0: [ -52.  -23.   28.   31.   29.  -20.  -66.  -62.   -4.   79.  -30.   28.    9.
  -35.   22.  -72.  -32.   59.  -22. -127.   77.   52.]
1: [ 41. -17. -37. -67. -12. -19.  74.  49. -10. -46.   3.  31.   9.  -1.  22.
  31. -35. -43. -31.  92.   2.   7.]
2: [-63.  14. -38.  53.  27. 101. -53.  47.   9.  62.  -6.  -2. -31.   3.  16.
  47.  50.  51. -43. -57.  29.  -3.]
3: [-20. -38.  -4.   0.  11. -25.  -2. -16. -29. -31.  22. -17.  18. -11. -14.
  27.  22. -14.   2.  -5.  33.  -3.]
4: [ -52.  -26.   24.   11.   22.   -3.  -67.  -64.   -5.   75.  -32.   20.   24.
  -49.   25.  -59.  -17.   51.  -44. -127.   99.   45.]
5: [  -9.    1.   32.  -56.  -41.   53.   56.   75.  -14.  -16.   34.  -36.   22.
    6.  -24.   63.   27.  -69.   -5.  104.  -22. -105.]
6: [ -5.  50.   0.  31.  10.  39. -17.  70.   3.  23. -26.  28.  18.  29.  28.
   4.  19.  10. -46.  10. -12. -10.]
7: [ -9. -50. 127.  27. -18. -32. -40. -85. -82.   1.   2. -54.  38. -44. -46.
 -92.   1.  13. 127. -82. -27.  32.]
8: [ -8. -24.  76. -17. -26. -95. -44.  23. -58. -38.  90. -52.  14.   1. -98.
 -40.  68. -10.  75.  45. -59.   9.]
9: [ -8.  48. -67.  27.   7.  98.  12.  48.   5.  -1. -78.  18.   5.  37. 110.
  47.  18.   7. -64.  25.   8. -47.]
10: [ 17.  18. -46.  50.  75.  16. -32.  -6.  32.  16.  12.  38.  15. -26.   7.
  33.  44.  71.  21. -79. -52.  52.]
11: [-57.  24. -25. -17.  10.  54.  22. 105.  -6.  38. -34.  34.  21.  47.  31.
  44.  29. -32. -55.  36.  -7. -27.]
12: [  8. -48.  12. -13. -22. -72.  14. -51. -41. -23.  44. -42.  -4.  -9. -18.
  32.  19.   2.  73.  53. -11.  -8.]
13: [ -47.  -29.   40. -116.  -18.  -62.   24.   66.  -31.    7.    4.   91.  -75.
   22.   22.   34.  -42.  -51.  -15.  102.    5.  -30.]
14: [  49.   -9.   23. -100.   12.  -44.   27.   -7.  -19.  -71.   50.  -13.  -12.
   15.  -30.   28.   32.  -56.  101.   51.  -87.  -54.]
15: [-17. -25.  56.  40. -48.  20.  13. -35. -68. -26. -62. -26.   2. -23.  42.
  21. -35.  -7.   3.  44.  57.   0.]
16: [-21.  40.  -4.  45.  34.  61.  20.   0.  61.  61. -13.  -9.  -7.   8.   8.
  23.  19.   6. -69. -25. -20.  25.]
17: [ 45.  49. -48.  15.  60.   6.   1.  28.  57.  54.  -7.  48. -45.   2.  57.
  36.   4.  48. -75.   4.  31.  48.]
18: [-20.  56.  -2.  44.   4.  30.  -7.  43.  34.  22. -16.  -5.  18.  21.  16.
 -30.  40.  20. -13.  -8. -27.   3.]
19: [ 60. -17.  55. -18.  -1. -34.  42.  24. -21.  10.  42.  20. -73. -10.  26.
  54.  14.   7.  -2. 127.   9.  48.]
20: [ 37. -43.  25. -84. -43. -44.   4.  33. -64. -65.  41.   6. -27.   9. -29.
   1.   0. -24.  68.  97. -67. -75.]
21: [  7.  11. -39.  -2.  13.  39.  17. -17.  26.  -4.  -7. -18.   4.  23.  67.
  43. -23.  -1. -75.   2.  64. -69.]
22: [-34. -60.  -5. -26. -13. -49.  19.  13. -44. -58.  46. -23. -12.  16. -34.
  46.  26. -60. -28.  42.  50. -26.]
23: [ -1.  70. -49.  48.  20. 120.  12.  57.  18.  -9. -80.  21.  -9.  58.  91.
  65.  22.  14. -41.  30.  -2. -24.]
24: [-33.   7. -24. -10.  37.   7.  24.  69.  25.  40.  15.  33. -12.  -7.  20.
  24.   8.  31. -56.   7.  47.  39.]
25: [-17. -93.  28. -20. -54. -69.  -9. -78. -50. -40.  41. -29.  54. -40. -34.
 -43. -35.  22.  77. -43.  30. -23.]
26: [  7.  -8. -65. -57. -30.   5. -11. -19.  12.  -5. -35.  13.  22.  12.  26.
 -12.  19. -59.  -1. -37.   4. -34.]
27: [  7.  47.  38.  32. -31.  41.  -9. -34.   9. -41.  -1. -34.   9. -38. -54.
 -56.   0. -68.  36. -24. -76.  10.]
28: [-21.  31.  24. -11.  16.   6.  33.  66.  37.  -8.  17.  64. -16. -32. -29.
  -7. -71. -13. -85.  27.  -4.  24.]
29: [-25. -15.  54.  79.  11.   7. -54. -48. -25.  26. -13. -71.  22. -27.  10.
 -28.  39.  41.  80. -60.  -9.  -1.]
30: [ 15.  31. -13.  21.  -5.  19.  68.  21.  50. -12.  -4. -14. -25.  11.  43.
  17. -18. -45. -30.  66.  -9. -53.]
31: [  2.  50. -95. -22.  55.  27. -11.  72.  50.  40. -35.  26. -38.  70.  -8.
  53.  34.  22.  12.  -1. -71.   8.]
32: [-31. -45.  46.  11. -60. -28. -24. -76. -50. -25. -16. -23.  18. -52. -35.
 -27. -45.  35.  64. -41.  23. -27.]
33: [ 28.  41.  62.  63. -49.   1.  43. -62.  22.  -9.   9. -22. -42. -10.  23.
 -13. -82.   6. -12. 111. -37. -25.]
34: [  9.  50.  39.   7. -16.  29.  37.  24. -11. -18. -11.   3. -76.  29.  38.
  24. -34. -17.  -8.  86. -16. -49.]
35: [ 18.  12. -22. -71. -28.  38.  28.   9.  20.   8. -49.  34. -13.  29.  42.
   8. -19. -62. -43.  34.  -1. -59.]
36: [-53.  -5.   8.  -5.  32. -20.   4.  48. -30.  18. -35. 101.  37. -20.  25.
  -6. -58.  66. -42. -50.  84.  49.]
37: [ 26.   8.  41.  59. -34.   4.  54. -54.  24. -34.  31. -57. -36.  12.  26.
  16. -70.   6. -22. 106.   1. -48.]
38: [  63.  -50.  119.  -66.  -25. -108.   17.   10.  -58.  -20.   25.   52.    1.
  -65.  -16.  -44.  -48.  -11.  106.   77.   18.    8.]
39: [-56. -18. -40.  10.  15.  48. -49.  46.   9.  43. -17.  24. -23.   7.  26.
  16.  42.  21. -37. -58.  41.  -3.]
40: [  73.   43.   29.  -10.  -33.   10.   18.  -77.   25.  -83.    5.  -55.   -4.
   50.  -51.  -11.  -87.  -11.   73.  -11.  -62. -103.]
41: [ -20.  -43.   47.  -27.  -55.   -9.  -20. -100.  -33.  -68.   18.  -51.   53.
   -4.   31.  -32.  -41.  -32.   37.  -26.   -3. -120.]
42: [-34.  15. -70.  16.  24.  -9.  15.  43.   9.  19. -66.  19. -27.  72. -20.
  56.  13.  10.  -2.  41. -45. 100.]
43: [ 85.  92.   1.   5.  39.  64.  -9.  57.  58.  31. -24.  11.   1.  -5.  37.
   1.  14.   3.   9.  -4. -34. -33.]
44: [ 13.  49.  60.  31. -21.  49.  -2. -42.  24. -50. -22. -27.  -5.  -3. -60.
 -59.  21. -72.  48. -21. -93. -19.]
45: [  59.   36.  -54.  -99.  -71.   -7.   46.   -9.   24.  -75.  -31.   66.  -22.
    8.   31.  -36.  -78. -110.  -53.  100.  -20.  -97.]
46: [  8.   8. -38. -69.  11. -14.  27.  58.  30.  53. -19. 110. -16. -18.  32.
 -15. -31.  14. -44.  31.  10.  87.]
47: [-17. -26.  -3. -81.  -1. -17. 102.  49.  -1. -18.   5.  41. -12.  10. -11.
   9. -56. -53. -82.  83.  48.   0.]
48: [ 76.  48.  44.  64.   6.  36. -34.  -1.  51.  10. -15. -33.   8.  -4.  13.
 -47.  58.  12.  45. -63.  10. -38.]
49: [-34. -17. -23.  -4.  31. -27. -28.  35. -23.  14. -26.  78.  50.  -9. -12.
 -49. -78.  75. -16. -82.  77.  59.]
50: [ 16. -35. -48.  10. -51. -51.   4. -47. -15. -19.  -2.  -7. -29. -26.  86.
   6.   3. -20. -44.  60.  88. -26.]
51: [  51.  -50.  114.  -77.  -42. -114.   51.   11.  -51.  -26.   33.   65.   -9.
  -54.  -21.  -37.  -34.  -10.   87.   92.   -5.   -1.]
52: [ 92.   6.  27. -69. -40. -14. -29.   7. -21. -18. -20.  17.   8.   0.  42.
 -57.  21. -33.  86. -22.  21. -61.]
53: [ 34.  -1.  73. -62. -19.   7.  30. -18.  -2. -19. -44.  27.  -1. -32.  32.
 -61. -10. -86.  30.  22. -11. -42.]

[  7.  29.  40. -42. -18.  55.  60.  62.  15.   4.  31. -41.  33.   4. -16.
  40.  10. -62. -32.  92. -36. -65.] 5 30
[ 54. -26. -73. -15.  19. -29.  30.  22.  27.   3.  56.  17.   5.  -5.  -9.
  41.   3.  35. -86.  43.  61.  -3.] 24 21
[ 49. -33.  -9. -22.  16. -58.   2.  10. -22.   0.  44. -38.  23. -18.   2.
  12.  51.  47.  72.  34.  -3.  17.] 12 3
[-83. -59.  80.  33. -56.   8.  39. -28. -34.  61. -42.   8.  -9. -70.  78.
 -41. -24. -36. -31.  26.  87.  13.] 15 50
[ 20. -21.  50. -31. -41. -50. -48.  52. -43. -15.  73. -51.  36.  31. -66.
 -42.  71. -19.  68.  41. -31.   5.] 8 12
[  32.   19.  -44.   27.   62.   -6.  -68.  -45.  -19.  -84.   27.   15.   42.
  -15.   41.  -13.   17.   60.   86. -102.  -54.  -15.] 10 29
[  26.   37.  -83.    2.  -12.   63.    6.  -26.   53.  -28.    8.  -30.   12.
   27.   73.   44.   -6.  -18.  -75.   19.   51. -127.] 21 30
[-10.  -9.  18.  76. -24. -30. -47. -37. -50.  11. -73.  -4. -11. -19.  17.
 -45.  17.  41.  50. -16.  37.  92.] 29 15
[ 26. -13. 113.  31.   3. -36. -25. -28. -69. -59.  16.   2.   7.   3.  -6.
 -33. -49.  28.  87.  -5.  -5. -36.] 32 25
[ 38.  29. -65.  49. -15.  46.   4. -30.  79. -21. -12. -46.   0.  36.  11.
  25. -27. -10. -43. -47.  20. -61.] 21 30
[-21.  59. -17.  83.  22.  70.  32.  18.  95.  45. -11. -19. -16.  29.  18.
  57.   9. -19. -99.   5.  -9.   7.] 16 6
[ -8. -32.   5. -12.  16. -21.  -3. -28. -31. -35.  32. -20. -14. -20.  -7.
   0.  29.  -7.  10. -16.  18.   2.] 3 12
[ 26. -18.  21.  -2.  -2. -57. -18.  17. -27.  -4.  50. -25. -13. -28.   6.
  39.  58.  40.  61.  44. -21.  13.] 12 3
[-65. -38.  91.  26. -63.  -5.  22. -31. -18.  72. -49.   7. -33. -55.  64.
 -38. -29. -31. -49.  31. 102.  17.] 15 50
[ 75.  54.  21.  34.  -2.  43. -18.  -1.  36.  28.  14. -14. -15.  16.  21.
 -49.  26.  25.  45. -55. -12. -16.] 48 43
[-42. -30.  -5. -66.  38. -75.  36.  50. -38. -12.  -5.  51.  16.  38. -36.
  43. -70.  -9. -58.  24.  30.  49.] 47 28
[-50. -49. -20.   8. -58.  -2.  23. -46.  26. -17. -27. -21.   7.   5.   2.
 -40.  35. -70. -16. -47.  24. -43.] 26 3
[-17. -51. -78. -39. -11. -35.  24.   1.  23. -31.  -3.  40. -27.  21.   7.
 -19.  20. -38.  27.  14. -20.  -3.] 26 3
[-50.  35.   5.  29.  46.  40. -12.  11.  44.  65.   5.  -9. -22. -21. -49.
 -17.  41. -18. -57. -93.  31.  61.] 16 39
[-36. -45.  34.  39. -41.  34.  31. -26. -71.   8. -57. -48.  19. -25.  55.
  43. -10.   0. -15.  40.  97.  34.] 15 3
[ 32.   7.  67. -80. -27. -16.  40.   0. -21.  -6. -46.  34.  -4.  -1.  31.
 -53. -23. -89.  29.  37.  -9. -21.] 53 35
[ 57.  33. -22.  10.  35. -18.   7.  45.  30.  61. -17.  36. -13.  -2.  65.
   1.  11.  14. -71.  25.  48.  42.] 17 24
[ 16. -19.  -2. -44. -19. -25.  64.  33.  -8. -17.  32.  47.   4.  -4.  -4.
  23. -76. -27. -95.  99.  48. -13.] 47 1
[ 32.   1.  39. -48. -12.   0.  -8.  -4.  -3.  37. -34.  41.  25. -39.  29.
 -70. -28. -25. -11.  -2.  52.  27.] 53 26
[-67. -30.  29.  30.  19.  15.  -7. -53.  -8.  12.  -9. -54.   5.  18. -30.
  -7.  36.   9.  86. -90. -46.  25.] 29 3
[-57. -47. -39.   2.  -1. -74.  17. -45. -31.  10. -19.  -9. -22.   8.  10.
 -11.   7.  -8.  -8.  12.  27.  67.] 3 12
[ -18.   45.  -24.   13.    5.   57.    0.  -42.   26.   -3.    9.  -41.  -11.
   22.   57.   54.  -22.   16.  -56.   -6.   53. -102.] 21 30
[ 37. -21.   6.   1.  17. -52.   7.   8. -22.  -3.  31. -30.  -6.  -5.   9.
  33.  60.  38.  72.  34. -36.  18.] 12 3
[ 62.  39.  25. -15. -34.  24.   3. -52.  10. -63.  -8. -49.  23.  36. -36.
 -54. -68. -22.  88. -29. -69. -90.] 40 44
[-47. -14. -69.  14.  15.  43. -33.  41.   2.  42.  -7.  16. -20.  15.  47.
  46.  32.  55. -51. -46.  64. -25.] 39 2
[  20. -103.   49.  -82.  -32.  -91.  -14.    2.  -87.   -5.   68.  -13.   -9.
  -23.   29.   29.   26.   -2.   67.   96.   44.   51.] 12 38
[ 46. -15. -38.   9.  28. -39.   3.  35. -18. -24.  39.  -9.   5.  -1.  32.
  70.  75.  38.  18.  42.  -5.   9.] 3 12
[-26.  12. -89.   6.  14.  22.  20.  30.   2.  23. -54.  32. -51.  71.  -8.
  63.  24.  -2. -36.  48. -35.  64.] 42 31
[ 30. -13.  37. -48. -26. -16.  11.  36. -59. -46.  32.  -9. -23.  14. -61.
  13. -14.  -7.  85.  65. -58. -59.] 20 14
[-12.  42. -47.   0.  57.  28. -30.  61.  53.  -6.  10.  47. -41.  30.  18.
  23.  42.  39.   5. -18. -61. -13.] 31 18
[-20. -35.  61.  17.  15.   1.  22. -25.  21.  53.  35. -18.   9. -36. -41.
  12. -35.   7. -22. -51.  40.  12.] 3 16
[-13. -46.  56.   1. -46. -37. -30. -67. -40.  -3. -19. -23.  30. -51. -37.
 -27. -47.  26.  38. -33.  38. -29.] 32 25
[-66. -57.  -1.  17.  -7. -51.  26. -26. -42.  41.   3. -10. -41.  20.  24.
  41.   6. -21. -29.  23.  20.  60.] 3 22
